[ -67  104 -100 -101  106  102  104  102   99  107]
The entry just right of -101: 106
What is the smallest entry?
A: -101

Questions about the grid below. Indices start at 1.
1) The bottom entry of the column that holds the smallest entry?
2) The entry directly above 4373?
3) The entry in row 2 and column 1?
4) The entry in row 1 and column 1?
5) The entry directly above 4844?
6) The entry in the top-right corner?
7) The entry directly above 4751?
8) The smallest entry?
[[3440 4152 6422 5727 2480 5416 5917 4888 4686]
 [4149 4534 7189 4401 6535 4661 5355 3486 3662]
 [3327 4225 1948 4999 3791 5488 4751 5332 4484]
 [5024 3428 3322 4859 3653 3650 2321 4265 4615]
 [4050 4351 5974 4771 3652 4844 5849 4089 5425]
 [5017 4179 5149 4373 2226 4904 3933 5872 4192]
 [4359 4244 5249 3906 8913 4630 3831 4366 4928]]
1) 5249
2) 4771
3) 4149
4) 3440
5) 3650
6) 4686
7) 5355
8) 1948

M =
array([[ 249,  312,  231,  303,  181, -214,  262,  -77,  105, -343, -142],
       [   2,    3,   30,   24,   37,   16,    2,   35,   46,   20,   10],
       [-355, -282, -549,  497,  -40,  164, -382,  609, -551, -265,   43],
       [  14,   12,    8,   29,   17,   34,   13,   37,   12,   27,   36],
       [-815, -932, -602, -568, -355,  329, -852,  305, -211,  526,   99],
       [ -64,  -16,   31,  -40,   66, -113,  -55,  -74,   48, -108, -122],
       [-193,  -47, -123,  286,  205,  -54, -185,  238, -113, -275, -120],
       [  16,   24,   13,  -10,   10,  -30,   19,  -41,   -2,  -34,  -15],
       [ 360,  238,   97,   83, -106,  345,  345,  114,   10,  407,  412],
       [-400, -409, -326, -228, -193,  -72, -411,   -2, -217,  -71, -154],
       [ 455,  461,  268,  425,  129,  -88,  459,  -13,   69, -235,   25],
       [-116,   14, -259,  550,  188,  173, -122,  534, -310, -199,   96],
       [-302, -154, -520,  721,  139,  228, -322,  775, -564, -322,   96]])
Counting starts at 1.
Find the entry at row 3, column 3.
-549
Find the entry directly below 8.
-602
Find the entry at row 1, column 1.
249
Find the entry in row 3 and column 2.
-282
The entry directly below -214: 16
Find the entry at row 1, column 3.
231
The entry directly below 497 -> 29
Find the smallest entry.
-932
The bottom-right entry is 96
Find the entry just right of -259.
550
The entry directly below the smallest entry: -16
The entry just left of the largest entry -> -322
Find the entry just left of -41.
19
The entry just right of 105 -> -343
The entry in the top-right corner is -142
Find the entry directly below -16.
-47
Find the entry in row 3 and column 1.
-355
Find the entry directly above the centre entry.
-113
Find the entry directly below 550.
721
Find the entry directly below the centre entry.
-30
The top entry of the column that holds the smallest entry -> 312
Find the entry in row 2 and column 1.
2
The entry just right of 129 -> -88
Find the entry just right of 268.
425
The entry directly below -549 is 8
The entry directly above -41 -> 238
Find the bottom-left entry.
-302
Find the entry directly below 97.
-326
The entry directly above 497 -> 24
The entry just right of 534 is -310

B = [ -14  -92 -112  -15  -17  -38 -111   19   -5]
The entry just right of -38: -111
The entry just left of -5: 19
The entry just left of -112 -> -92

Read these off the table that follows. Rows and columns are numbered from 1.
1) Give the entry in row 1 and column 3.
2) Give the top-left entry.
3) Give the maximum.
4) Give the top-right entry.
5) Give the minimum.
6) Give the entry just left of the smallest entry.
7) Give the entry just left of 4.
8) Give the entry in the bottom-right corner.
[[ -9 -23 -33 -22]
 [ 76  21 -81 -34]
 [-78   4  42  49]
 [-32 -29 -61  81]
 [-37  17   0 -58]]
1) -33
2) -9
3) 81
4) -22
5) -81
6) 21
7) -78
8) -58

Read these off the array that follows.
1) The largest entry in the last column?
2) The bottom entry of the column that holds the largest entry?
3) The last entry, reading row by row?
4) The last entry of the largest entry's row?
5) The bottom-left entry?
6) The third entry on the diagonal from the top-right corner?
7) The top-left entry?
8) The entry just left of the centre entry?
[[22, -20, -38, -80, -24, 34, 35, 2, -60],
 [12, -6, -39, -83, -17, 44, 46, 4, -66],
 [1, 3, -26, -90, -19, -21, 53, -5, -61],
 [2, 3, -26, -90, -20, 17, 52, -5, -62],
 [23, -18, -40, -79, -21, 4, 35, 8, -61],
 [9, -33, -21, -74, -50, -30, 12, -53, -23],
 [7, -23, -22, -81, -37, -14, 31, -40, -39],
 [11, -5, -38, -84, -17, 26, 46, 3, -66],
 [5, -28, -20, -75, -45, -16, 21, -52, -27],
 [23, -19, -38, -80, -24, 35, 35, 2, -60],
 [5, -28, -20, -75, -45, -73, 22, -52, -28]]
1) -23
2) 22
3) -28
4) -61
5) 5
6) 53
7) 22
8) -74

x = [-0.08  0.13  0.14 -0.10]
The first entry from the right: -0.10
Read off the entry just right of 0.13.
0.14
The 1st entry -> -0.08

Questions about the table below.
1) Read off the largest entry.
2) Read off the entry just right of 69.
3) Read off the entry just right of 49.
[[-46, -51, 32, -63, -47, 49, -14, 69, 9, 13], [-34, 39, -58, 31, 97, 76, -31, -52, -25, 73]]
1) 97
2) 9
3) -14
